In the data rows, 50 means zero.
Each pair is two rows. How far apart are they, by a hidden measure? 0 means very close, and 30 very far. Two or three weighted sums of its numbers give each row a place; it is the straight-line distance between the places.
array([54, 43, 50, 58, 49, 58, 64, 26, 60, 37, 34, 39, 69, 73, 55, 36])
array([67, 37, 50, 43, 43, 74, 66, 40, 60, 25, 48, 39, 63, 79, 70, 26]) -> 19
array([75, 36, 30, 38, 58, 59, 68, 41, 43, 16, 47, 20, 54, 53, 67, 52])
array([38, 58, 34, 71, 42, 73, 49, 36, 39, 22, 47, 6, 42, 99, 61, 20]) -> 20
array([45, 56, 62, 46, 37, 76, 51, 44, 37, 16, 55, 9, 51, 99, 54, 0])
array([54, 50, 47, 51, 44, 70, 44, 47, 45, 22, 65, 19, 54, 98, 52, 2]) -> 11
array([54, 48, 60, 52, 46, 81, 39, 56, 47, 32, 66, 34, 64, 93, 45, 0])
array([50, 48, 59, 63, 67, 63, 47, 50, 57, 46, 40, 48, 70, 69, 37, 13]) -> 29
array([50, 49, 66, 57, 57, 70, 41, 57, 43, 37, 42, 49, 72, 87, 38, 3])
array([53, 43, 56, 58, 53, 75, 49, 56, 46, 28, 41, 30, 60, 71, 43, 17]) -> 14
array([51, 52, 58, 53, 48, 79, 48, 51, 46, 18, 44, 27, 52, 86, 49, 13])
array([53, 51, 56, 68, 55, 74, 49, 45, 49, 16, 47, 23, 51, 71, 48, 34]) -> 8
array([50, 53, 53, 54, 59, 79, 44, 53, 59, 27, 40, 38, 52, 67, 41, 30])
array([43, 51, 66, 68, 54, 90, 41, 55, 53, 28, 40, 44, 52, 82, 40, 14]) -> 8
array([43, 49, 71, 66, 54, 91, 43, 59, 60, 27, 37, 44, 51, 78, 39, 16])
array([41, 52, 85, 53, 66, 80, 51, 72, 59, 35, 27, 49, 56, 43, 38, 23]) -> 20
array([43, 60, 84, 50, 71, 80, 52, 74, 55, 34, 26, 48, 52, 31, 41, 31])
array([47, 66, 85, 41, 74, 83, 61, 81, 52, 35, 24, 53, 54, 33, 37, 35]) -> 2
array([56, 69, 85, 48, 77, 78, 53, 71, 48, 31, 30, 51, 56, 40, 45, 33])
array([51, 66, 78, 42, 68, 84, 57, 75, 50, 30, 34, 53, 52, 41, 48, 34]) -> 7
array([44, 64, 73, 57, 67, 88, 55, 75, 55, 30, 30, 56, 44, 45, 47, 32])
array([41, 69, 73, 61, 72, 91, 44, 71, 63, 30, 34, 61, 40, 39, 36, 37]) -> 2
array([49, 72, 50, 61, 80, 91, 42, 60, 51, 31, 37, 63, 34, 42, 51, 44])
array([47, 72, 45, 52, 80, 93, 36, 55, 51, 29, 39, 63, 32, 47, 46, 47]) -> 5
array([54, 64, 71, 37, 75, 77, 55, 75, 41, 37, 30, 56, 49, 32, 54, 37])
array([48, 61, 84, 43, 61, 75, 65, 72, 45, 25, 23, 41, 45, 35, 49, 16]) -> 7
array([37, 61, 36, 84, 65, 79, 48, 54, 53, 27, 27, 38, 29, 53, 55, 44])
array([41, 64, 52, 63, 67, 89, 48, 64, 47, 30, 38, 46, 38, 55, 42, 38]) -> 12
array([51, 72, 31, 66, 71, 90, 38, 45, 57, 21, 43, 52, 36, 65, 45, 43])
array([54, 69, 26, 78, 69, 82, 29, 38, 64, 22, 44, 60, 30, 74, 40, 45]) -> 12
array([52, 49, 42, 54, 52, 99, 15, 54, 54, 28, 75, 55, 47, 96, 35, 23])
array([57, 45, 41, 62, 52, 71, 12, 57, 55, 36, 63, 60, 35, 66, 29, 30]) -> 14
array([50, 55, 54, 47, 43, 99, 25, 50, 56, 19, 69, 40, 38, 99, 37, 2])
array([47, 50, 52, 44, 40, 37, 23, 53, 44, 49, 47, 57, 25, 84, 33, 24]) -> 27
array([49, 34, 73, 50, 41, 39, 28, 63, 47, 34, 48, 43, 36, 74, 33, 3])
array([60, 29, 51, 43, 40, 86, 14, 66, 60, 43, 88, 56, 59, 76, 41, 14]) -> 22
array([58, 46, 46, 50, 46, 73, 30, 50, 53, 35, 65, 55, 47, 90, 47, 20])
array([56, 49, 19, 65, 52, 58, 41, 37, 54, 34, 38, 53, 50, 44, 43, 53]) -> 19
array([56, 47, 40, 56, 49, 56, 50, 39, 49, 35, 41, 56, 61, 52, 50, 43])
array([70, 49, 27, 53, 45, 58, 50, 41, 57, 19, 47, 62, 50, 41, 47, 60]) -> 8
array([77, 51, 36, 38, 47, 59, 55, 40, 64, 26, 37, 43, 46, 46, 44, 55])
array([63, 51, 27, 42, 43, 52, 49, 40, 59, 26, 39, 55, 43, 46, 40, 56]) -> 5
array([69, 63, 28, 42, 40, 50, 47, 41, 52, 26, 38, 33, 47, 55, 43, 61])
array([74, 65, 42, 48, 37, 59, 48, 39, 45, 26, 39, 39, 43, 61, 45, 51]) -> 6
array([64, 61, 54, 35, 36, 53, 45, 45, 45, 37, 43, 51, 39, 66, 42, 39])
array([56, 49, 56, 49, 35, 56, 48, 38, 46, 43, 36, 50, 42, 57, 40, 35]) -> 7
array([54, 47, 53, 31, 39, 54, 47, 59, 48, 42, 56, 69, 50, 48, 38, 56])
array([45, 39, 55, 56, 46, 53, 56, 54, 35, 41, 48, 52, 68, 50, 57, 43]) -> 9
array([42, 35, 58, 59, 36, 74, 56, 51, 42, 64, 26, 36, 60, 49, 76, 47])
array([41, 48, 58, 69, 31, 82, 55, 53, 51, 64, 25, 41, 50, 48, 68, 56]) -> 5
array([55, 41, 57, 65, 25, 82, 57, 55, 55, 64, 26, 49, 42, 38, 68, 61])
array([61, 46, 52, 56, 27, 73, 53, 52, 59, 48, 42, 52, 41, 53, 60, 52]) -> 10
array([54, 40, 39, 30, 26, 51, 58, 64, 45, 23, 49, 64, 55, 42, 58, 67])
array([55, 28, 45, 55, 40, 47, 72, 67, 47, 41, 48, 56, 45, 44, 48, 61]) -> 17
array([46, 21, 36, 48, 49, 34, 71, 81, 30, 42, 56, 54, 38, 46, 49, 60])
array([52, 13, 32, 58, 55, 26, 66, 77, 34, 46, 47, 46, 36, 49, 50, 59]) -> 7
array([42, 17, 44, 60, 58, 5, 54, 86, 20, 55, 46, 49, 15, 78, 45, 34])
array([36, 0, 34, 36, 49, 4, 58, 87, 27, 70, 37, 51, 7, 84, 38, 37]) -> 6
array([37, 0, 32, 23, 47, 12, 61, 93, 31, 69, 38, 48, 6, 75, 36, 45])
array([28, 4, 45, 5, 40, 42, 58, 90, 35, 63, 42, 52, 27, 61, 46, 64]) -> 18
array([40, 14, 49, 23, 43, 48, 49, 94, 46, 58, 46, 51, 25, 53, 48, 55])
array([41, 21, 49, 23, 50, 58, 54, 99, 40, 54, 52, 52, 39, 35, 61, 61]) -> 7
array([75, 47, 35, 59, 65, 67, 54, 79, 25, 61, 36, 30, 46, 48, 48, 52])
array([53, 33, 40, 57, 57, 43, 60, 71, 39, 54, 34, 40, 51, 61, 59, 58]) -> 11
array([37, 14, 33, 43, 55, 38, 67, 84, 34, 47, 39, 45, 25, 44, 46, 54])
array([28, 25, 54, 67, 48, 36, 63, 61, 45, 44, 36, 53, 35, 55, 52, 50]) -> 21
array([8, 38, 52, 65, 32, 29, 65, 35, 53, 39, 36, 44, 31, 56, 39, 47])
array([9, 43, 54, 75, 38, 34, 67, 32, 45, 39, 28, 42, 37, 62, 50, 45]) -> 6
array([4, 41, 67, 76, 33, 32, 70, 27, 54, 34, 35, 42, 33, 62, 48, 45])
array([0, 49, 38, 54, 31, 21, 80, 38, 55, 47, 36, 32, 30, 43, 57, 42]) -> 11
array([6, 60, 50, 59, 39, 17, 78, 37, 50, 46, 55, 34, 36, 46, 56, 42])
array([13, 48, 56, 59, 39, 27, 73, 29, 52, 42, 64, 47, 38, 54, 41, 46]) -> 8
array([4, 47, 38, 46, 33, 27, 73, 46, 60, 48, 45, 44, 33, 47, 49, 39])
array([0, 54, 36, 33, 37, 10, 79, 30, 61, 54, 50, 29, 38, 41, 51, 53]) -> 11
array([0, 35, 42, 58, 27, 33, 77, 47, 60, 40, 34, 47, 31, 47, 51, 39])
array([0, 49, 40, 48, 30, 29, 77, 28, 65, 44, 42, 36, 27, 43, 46, 47]) -> 9
array([6, 44, 43, 49, 34, 31, 75, 30, 57, 43, 50, 46, 30, 43, 38, 45])
array([18, 40, 34, 55, 38, 36, 74, 47, 58, 38, 44, 72, 29, 37, 42, 30]) -> 13
array([19, 46, 46, 51, 41, 44, 70, 30, 51, 36, 50, 71, 30, 41, 40, 40])
array([2, 44, 54, 48, 28, 50, 71, 27, 54, 38, 45, 52, 33, 47, 48, 52]) -> 14
array([45, 42, 57, 47, 42, 48, 61, 30, 46, 39, 57, 83, 41, 44, 43, 45])
array([56, 55, 47, 55, 42, 59, 66, 28, 40, 54, 65, 61, 44, 53, 46, 50]) -> 8
array([48, 46, 60, 52, 41, 53, 63, 25, 45, 45, 68, 75, 43, 48, 44, 52])
array([31, 48, 59, 50, 44, 49, 54, 44, 50, 47, 63, 68, 52, 49, 55, 61]) -> 12
array([29, 49, 61, 45, 50, 44, 54, 37, 51, 44, 71, 68, 48, 48, 38, 68])
array([22, 46, 66, 53, 39, 48, 57, 33, 53, 41, 63, 65, 47, 48, 48, 64]) -> 4
array([28, 43, 61, 48, 44, 42, 47, 43, 57, 42, 69, 66, 53, 42, 56, 62])
array([25, 38, 68, 41, 32, 49, 49, 55, 54, 37, 51, 67, 61, 39, 80, 62]) -> 11
array([41, 53, 52, 61, 37, 41, 57, 48, 34, 52, 56, 52, 58, 49, 64, 54])
array([33, 43, 46, 51, 42, 38, 51, 53, 36, 52, 56, 57, 64, 44, 67, 55]) -> 8
array([24, 43, 65, 33, 30, 36, 49, 62, 55, 30, 59, 70, 66, 32, 76, 60])
array([33, 42, 51, 53, 37, 35, 53, 49, 49, 34, 58, 75, 55, 41, 67, 54]) -> 19
array([16, 40, 63, 69, 33, 36, 56, 39, 50, 32, 51, 70, 50, 43, 68, 58])
array([20, 46, 65, 55, 34, 39, 52, 46, 51, 37, 56, 73, 59, 45, 70, 60]) -> 7
array([20, 50, 56, 64, 38, 32, 56, 41, 33, 38, 56, 67, 54, 44, 66, 56])
array([15, 45, 68, 47, 34, 42, 52, 47, 50, 39, 56, 68, 59, 44, 68, 64]) -> 11
array([15, 45, 64, 70, 34, 35, 60, 37, 43, 30, 48, 68, 55, 47, 63, 56])
array([22, 42, 56, 54, 34, 31, 54, 52, 43, 32, 56, 69, 62, 39, 68, 56]) -> 14
array([32, 43, 50, 58, 30, 28, 52, 56, 48, 23, 57, 77, 61, 34, 69, 55])
array([31, 43, 46, 53, 31, 19, 58, 57, 41, 28, 56, 71, 62, 31, 66, 50]) -> 2
array([35, 43, 39, 65, 34, 17, 61, 57, 38, 35, 52, 70, 59, 36, 65, 47])
array([24, 47, 58, 51, 32, 30, 57, 51, 45, 33, 54, 72, 56, 45, 75, 56]) -> 9
array([31, 51, 65, 51, 23, 41, 49, 63, 55, 27, 62, 80, 69, 45, 75, 62])
array([28, 51, 54, 64, 29, 37, 62, 48, 43, 42, 47, 66, 51, 52, 74, 53]) -> 18
array([18, 51, 61, 83, 26, 29, 72, 38, 34, 39, 38, 64, 47, 57, 71, 46])
array([15, 55, 72, 69, 22, 38, 68, 42, 39, 39, 39, 67, 54, 57, 78, 52]) -> 9
array([9, 48, 71, 63, 27, 37, 62, 38, 45, 31, 44, 69, 55, 51, 70, 56])
array([8, 47, 59, 96, 28, 25, 71, 28, 34, 28, 34, 57, 48, 50, 65, 47]) -> 16
array([18, 46, 57, 69, 35, 27, 60, 42, 44, 30, 51, 73, 52, 42, 61, 55])
array([6, 43, 59, 89, 28, 27, 70, 30, 38, 27, 36, 59, 47, 53, 66, 49]) -> 13
array([30, 59, 10, 72, 46, 39, 66, 42, 26, 60, 31, 41, 59, 48, 73, 49])
array([14, 51, 52, 76, 43, 35, 56, 32, 39, 34, 50, 63, 50, 49, 61, 57]) -> 6
array([21, 54, 46, 76, 46, 35, 59, 30, 31, 45, 45, 56, 51, 58, 57, 55])
array([16, 52, 48, 71, 45, 41, 60, 25, 43, 36, 40, 60, 53, 53, 55, 55]) -> 3
array([16, 53, 31, 71, 49, 51, 61, 27, 31, 50, 41, 44, 48, 52, 64, 52])
array([34, 60, 3, 64, 60, 57, 52, 43, 19, 79, 43, 28, 63, 54, 70, 55]) -> 9
array([27, 59, 7, 64, 54, 57, 59, 46, 25, 65, 46, 40, 45, 43, 71, 51])
array([42, 37, 38, 56, 49, 44, 60, 54, 32, 53, 58, 50, 40, 42, 60, 53]) -> 10
array([47, 39, 24, 53, 48, 40, 71, 75, 28, 53, 47, 52, 36, 30, 58, 51])
array([43, 29, 17, 55, 47, 43, 75, 83, 35, 57, 42, 51, 16, 27, 53, 50]) -> 4
array([45, 18, 18, 47, 48, 41, 78, 88, 27, 55, 41, 47, 16, 31, 49, 57])
array([49, 17, 13, 49, 48, 36, 81, 95, 26, 56, 44, 41, 19, 34, 62, 71]) -> 3
array([51, 26, 1, 39, 57, 42, 78, 86, 27, 52, 47, 48, 43, 37, 70, 75])
array([53, 50, 7, 50, 50, 50, 69, 70, 34, 49, 48, 61, 45, 30, 73, 62]) -> 11
array([69, 50, 23, 53, 43, 49, 84, 74, 18, 58, 60, 46, 49, 35, 74, 61])
array([59, 17, 23, 47, 43, 39, 84, 89, 19, 56, 50, 37, 26, 39, 57, 76]) -> 13
array([39, 0, 37, 78, 50, 48, 74, 74, 0, 54, 27, 23, 59, 49, 55, 65])
array([39, 6, 42, 75, 45, 52, 73, 71, 2, 53, 25, 28, 69, 49, 62, 61]) -> 1
array([50, 30, 57, 85, 40, 67, 64, 46, 13, 50, 30, 40, 72, 53, 63, 48])
array([59, 44, 62, 71, 35, 60, 75, 49, 14, 47, 47, 48, 73, 51, 62, 50]) -> 4
array([49, 44, 60, 73, 35, 63, 60, 47, 17, 47, 35, 43, 74, 58, 68, 46])
array([58, 53, 70, 57, 32, 63, 66, 46, 20, 39, 54, 63, 69, 47, 58, 49]) -> 6
array([62, 65, 64, 77, 34, 67, 53, 36, 24, 35, 41, 53, 64, 53, 54, 46])
array([58, 80, 64, 59, 29, 66, 44, 42, 32, 33, 44, 52, 47, 66, 44, 47]) -> 11
array([64, 82, 68, 31, 28, 64, 41, 42, 36, 39, 58, 70, 34, 66, 35, 44])
array([52, 83, 72, 36, 25, 67, 42, 46, 35, 49, 60, 68, 40, 68, 34, 41]) -> 2
array([49, 77, 63, 40, 32, 59, 44, 46, 43, 65, 68, 67, 48, 47, 22, 45])
array([36, 80, 58, 47, 36, 53, 44, 48, 38, 71, 74, 69, 65, 42, 19, 48]) -> 8
array([33, 93, 62, 62, 36, 46, 36, 30, 44, 68, 74, 81, 61, 51, 0, 46])
array([46, 73, 60, 52, 29, 61, 40, 38, 56, 68, 59, 69, 45, 51, 16, 51]) -> 15
array([57, 60, 57, 40, 27, 61, 45, 43, 58, 65, 54, 69, 38, 42, 20, 53])
array([34, 73, 67, 55, 27, 48, 36, 43, 44, 65, 61, 78, 48, 43, 0, 51]) -> 10
array([49, 74, 59, 52, 36, 43, 43, 27, 40, 73, 71, 83, 57, 26, 0, 45])
array([57, 69, 49, 62, 43, 39, 47, 19, 54, 72, 63, 82, 58, 32, 0, 46]) -> 13
array([42, 84, 64, 58, 37, 43, 37, 29, 37, 69, 68, 86, 60, 37, 0, 45])
array([49, 74, 60, 49, 34, 49, 41, 32, 48, 70, 65, 79, 53, 36, 0, 46]) -> 7
array([70, 54, 50, 53, 41, 49, 51, 33, 58, 69, 61, 78, 50, 23, 1, 46])
array([63, 49, 54, 44, 35, 54, 48, 42, 57, 66, 47, 74, 41, 35, 19, 54]) -> 12
array([54, 56, 55, 57, 27, 57, 44, 40, 63, 67, 51, 68, 39, 39, 10, 52])
array([52, 57, 57, 58, 25, 65, 44, 43, 67, 63, 43, 60, 32, 55, 34, 58]) -> 9
array([60, 58, 51, 63, 34, 55, 49, 31, 69, 67, 46, 72, 37, 45, 12, 55])
array([39, 21, 57, 19, 99, 16, 74, 65, 55, 34, 65, 64, 65, 51, 74, 28]) -> 25
array([46, 40, 75, 72, 49, 43, 78, 63, 30, 52, 41, 26, 35, 44, 66, 34])
array([55, 37, 51, 22, 91, 26, 61, 47, 28, 37, 49, 38, 44, 55, 72, 37]) -> 6
array([48, 29, 35, 56, 64, 42, 65, 53, 32, 29, 59, 8, 34, 59, 79, 54])
array([47, 39, 51, 45, 73, 37, 65, 39, 39, 38, 49, 40, 28, 60, 57, 43]) -> 18
array([41, 44, 52, 69, 67, 34, 76, 46, 48, 56, 33, 55, 0, 67, 50, 37])
array([47, 59, 48, 66, 62, 36, 64, 45, 46, 53, 35, 56, 0, 65, 50, 41]) -> 6
array([53, 48, 67, 77, 60, 31, 83, 45, 27, 58, 32, 44, 0, 56, 54, 34])
array([58, 48, 69, 76, 55, 31, 80, 48, 25, 57, 41, 37, 7, 53, 59, 41]) -> 7
array([45, 52, 48, 55, 38, 43, 61, 48, 39, 52, 60, 41, 36, 54, 53, 63])
array([53, 57, 41, 31, 30, 30, 74, 56, 42, 51, 77, 15, 66, 34, 60, 60]) -> 19
array([31, 65, 33, 33, 27, 17, 80, 49, 33, 50, 66, 12, 65, 34, 72, 57])
array([21, 53, 51, 48, 28, 25, 77, 33, 45, 45, 63, 21, 56, 44, 63, 61]) -> 13
array([16, 55, 43, 50, 24, 17, 72, 35, 48, 39, 52, 20, 60, 50, 67, 59])
array([32, 61, 46, 36, 37, 25, 74, 41, 49, 53, 73, 26, 53, 41, 58, 64]) -> 4
array([26, 34, 55, 46, 56, 39, 62, 51, 56, 51, 80, 45, 57, 61, 61, 65])
array([41, 42, 40, 74, 58, 64, 53, 31, 22, 83, 88, 27, 54, 63, 67, 60]) -> 13
array([45, 65, 34, 91, 55, 58, 59, 32, 6, 81, 78, 17, 42, 61, 77, 55])
array([37, 49, 54, 57, 39, 54, 61, 40, 33, 59, 67, 45, 40, 62, 64, 54]) -> 11
array([53, 89, 49, 61, 38, 49, 76, 29, 27, 63, 81, 33, 32, 46, 57, 55])
array([48, 84, 65, 23, 28, 56, 56, 46, 38, 52, 69, 47, 31, 63, 46, 48]) -> 21
array([62, 83, 58, 45, 29, 38, 84, 44, 25, 63, 80, 27, 39, 43, 63, 56])
array([61, 93, 56, 22, 31, 44, 65, 40, 28, 63, 83, 35, 27, 50, 60, 51]) -> 9
array([50, 63, 38, 0, 23, 56, 65, 43, 36, 68, 77, 47, 34, 52, 46, 57])
array([53, 89, 44, 17, 29, 37, 69, 41, 33, 58, 82, 37, 41, 48, 57, 51]) -> 10
array([45, 94, 45, 10, 38, 12, 79, 45, 28, 75, 88, 29, 45, 23, 61, 43])
array([46, 85, 45, 18, 34, 22, 68, 49, 33, 73, 80, 34, 45, 30, 54, 47]) -> 3
array([47, 66, 37, 5, 28, 47, 54, 48, 41, 48, 64, 59, 40, 56, 48, 46])
array([46, 62, 38, 5, 31, 50, 59, 64, 37, 59, 63, 64, 42, 53, 47, 43]) -> 6
array([54, 53, 22, 0, 43, 49, 54, 87, 54, 45, 68, 85, 50, 72, 67, 54])
array([52, 64, 45, 33, 41, 39, 71, 65, 32, 57, 68, 57, 64, 50, 59, 53]) -> 17
array([51, 94, 51, 68, 37, 26, 86, 49, 0, 84, 91, 14, 69, 21, 36, 46])
array([58, 88, 34, 60, 45, 39, 84, 55, 1, 80, 74, 24, 84, 27, 39, 54]) -> 3
array([60, 88, 18, 39, 44, 46, 79, 59, 2, 78, 65, 27, 94, 30, 42, 64])
array([49, 84, 49, 58, 26, 73, 62, 55, 34, 69, 55, 18, 50, 59, 64, 58]) -> 20
array([44, 60, 59, 33, 18, 64, 49, 55, 39, 48, 57, 55, 50, 67, 52, 57])
array([35, 67, 73, 48, 25, 59, 45, 44, 29, 47, 62, 63, 51, 54, 33, 46]) -> 11
array([51, 69, 55, 31, 20, 58, 48, 43, 33, 35, 54, 58, 46, 58, 38, 48])
array([59, 63, 52, 31, 36, 50, 54, 55, 29, 26, 58, 63, 60, 66, 44, 51]) -> 7
array([52, 57, 62, 63, 30, 53, 69, 34, 26, 22, 47, 59, 78, 53, 58, 47])
array([52, 65, 58, 40, 31, 43, 67, 36, 30, 8, 52, 77, 76, 55, 59, 52]) -> 5
array([61, 43, 60, 55, 42, 48, 67, 40, 25, 23, 43, 64, 72, 51, 62, 48])
array([69, 40, 37, 40, 42, 48, 72, 59, 34, 19, 45, 62, 68, 54, 58, 67]) -> 12
array([67, 58, 21, 44, 59, 67, 61, 43, 27, 28, 43, 51, 70, 54, 64, 57])
array([77, 55, 26, 31, 65, 46, 60, 53, 28, 14, 47, 64, 56, 52, 73, 70]) -> 6
array([64, 61, 15, 72, 63, 82, 39, 27, 38, 19, 36, 52, 47, 68, 63, 51])
array([68, 63, 29, 56, 64, 59, 51, 29, 35, 12, 34, 46, 35, 52, 55, 56]) -> 12
array([72, 71, 24, 48, 66, 51, 41, 29, 32, 5, 37, 47, 20, 52, 61, 59])
array([55, 54, 37, 61, 61, 51, 41, 39, 56, 22, 33, 52, 32, 67, 41, 45]) -> 14
array([61, 61, 11, 67, 71, 49, 43, 31, 59, 19, 25, 51, 32, 47, 43, 63])
array([54, 52, 42, 63, 65, 44, 33, 43, 56, 26, 36, 55, 30, 65, 34, 42]) -> 10
array([65, 57, 64, 76, 51, 63, 37, 49, 40, 8, 52, 58, 34, 68, 45, 40])
array([57, 61, 46, 69, 60, 75, 32, 45, 49, 17, 47, 51, 29, 79, 39, 30]) -> 7
array([56, 53, 71, 49, 50, 32, 30, 58, 45, 28, 42, 55, 32, 66, 33, 22])
array([93, 75, 67, 30, 66, 29, 36, 45, 29, 18, 53, 59, 27, 44, 52, 47]) -> 7
array([93, 72, 49, 21, 70, 15, 60, 52, 4, 19, 37, 55, 3, 40, 64, 48])
array([74, 51, 47, 42, 63, 19, 52, 71, 13, 35, 49, 63, 12, 52, 58, 34]) -> 16
array([66, 39, 53, 48, 54, 69, 37, 76, 37, 34, 71, 50, 35, 89, 46, 23])
array([93, 53, 59, 30, 69, 46, 37, 59, 27, 29, 53, 62, 27, 43, 56, 33]) -> 17
array([99, 71, 53, 29, 79, 35, 23, 43, 39, 37, 50, 62, 20, 15, 51, 53])
array([96, 52, 57, 34, 60, 49, 28, 60, 15, 34, 78, 71, 24, 25, 64, 22]) -> 25
array([99, 78, 42, 20, 63, 31, 38, 61, 5, 37, 69, 79, 14, 17, 62, 24])
array([97, 86, 55, 22, 74, 14, 50, 47, 15, 37, 47, 70, 0, 33, 65, 47]) -> 26
array([91, 88, 57, 30, 66, 16, 52, 46, 35, 43, 28, 76, 7, 37, 48, 50])
array([59, 65, 55, 45, 50, 29, 62, 54, 48, 31, 36, 77, 24, 47, 39, 47]) -> 8
array([75, 72, 60, 38, 57, 29, 62, 48, 55, 36, 27, 75, 17, 46, 39, 48])
array([47, 51, 89, 78, 59, 33, 67, 56, 65, 36, 33, 83, 32, 66, 47, 37]) -> 21
array([52, 59, 75, 66, 31, 41, 61, 50, 62, 24, 34, 99, 36, 58, 26, 43])
array([60, 63, 70, 52, 49, 29, 50, 45, 47, 38, 21, 87, 19, 60, 32, 36]) -> 8
array([56, 36, 86, 79, 52, 40, 40, 55, 45, 28, 34, 75, 36, 48, 44, 23])
array([62, 42, 79, 79, 40, 43, 52, 59, 54, 39, 24, 96, 26, 54, 28, 36]) -> 10
array([50, 24, 99, 90, 54, 44, 46, 60, 41, 37, 20, 82, 34, 48, 40, 17])
array([64, 19, 88, 99, 54, 40, 31, 53, 44, 30, 34, 65, 44, 46, 46, 33]) -> 5
array([56, 25, 66, 88, 41, 42, 39, 51, 47, 32, 24, 62, 31, 33, 39, 36])
array([48, 25, 72, 89, 41, 36, 41, 50, 52, 20, 30, 68, 53, 48, 39, 42]) -> 6
array([27, 52, 34, 66, 35, 35, 48, 44, 54, 3, 49, 61, 46, 43, 46, 41])
array([26, 33, 54, 75, 21, 42, 48, 37, 57, 17, 51, 53, 52, 44, 41, 53]) -> 4
array([30, 27, 45, 73, 27, 38, 44, 45, 56, 21, 50, 49, 58, 32, 43, 43])
array([29, 43, 83, 73, 58, 25, 58, 69, 57, 35, 63, 58, 63, 44, 61, 22]) -> 20
array([30, 29, 31, 72, 15, 41, 36, 36, 53, 11, 38, 49, 57, 31, 40, 48])
array([26, 58, 41, 56, 31, 37, 55, 39, 44, 15, 66, 54, 59, 42, 51, 43]) -> 5
array([39, 70, 33, 26, 41, 35, 66, 47, 57, 42, 69, 56, 49, 41, 57, 50])
array([37, 74, 25, 17, 44, 29, 72, 50, 57, 64, 66, 46, 43, 28, 61, 47]) -> 7
array([48, 55, 49, 35, 34, 41, 86, 60, 58, 61, 64, 56, 42, 52, 59, 54])
array([50, 45, 25, 0, 42, 51, 69, 69, 54, 64, 64, 87, 46, 56, 56, 52]) -> 17
array([65, 47, 39, 31, 46, 44, 74, 57, 36, 56, 54, 77, 21, 40, 54, 45])
array([58, 39, 43, 36, 51, 47, 59, 67, 43, 56, 68, 62, 49, 38, 54, 56]) -> 14
array([53, 37, 41, 43, 55, 44, 67, 63, 45, 58, 59, 62, 45, 40, 60, 52])
array([62, 37, 32, 46, 57, 46, 68, 56, 42, 56, 49, 73, 32, 45, 50, 40]) -> 11
array([45, 44, 48, 41, 65, 40, 60, 42, 46, 56, 62, 64, 42, 52, 49, 46])
array([46, 32, 54, 49, 72, 41, 48, 46, 58, 59, 63, 52, 50, 56, 57, 52]) -> 6
array([50, 24, 60, 33, 49, 49, 39, 43, 51, 69, 64, 42, 54, 55, 52, 56])
array([34, 23, 64, 51, 82, 46, 41, 48, 34, 59, 73, 49, 49, 54, 55, 57]) -> 9
array([37, 28, 61, 35, 64, 46, 39, 40, 45, 70, 64, 47, 51, 62, 52, 52])
array([26, 30, 72, 44, 67, 47, 38, 30, 34, 54, 78, 65, 42, 66, 43, 50]) -> 9
array([49, 44, 49, 32, 56, 42, 37, 44, 47, 66, 54, 39, 53, 58, 58, 59])
array([54, 53, 43, 49, 43, 41, 30, 43, 60, 67, 52, 40, 66, 57, 55, 67]) -> 7
array([54, 55, 41, 52, 51, 48, 29, 53, 70, 62, 43, 43, 62, 53, 53, 62])
array([55, 49, 41, 50, 58, 47, 31, 52, 70, 59, 44, 45, 59, 45, 49, 57]) -> 2
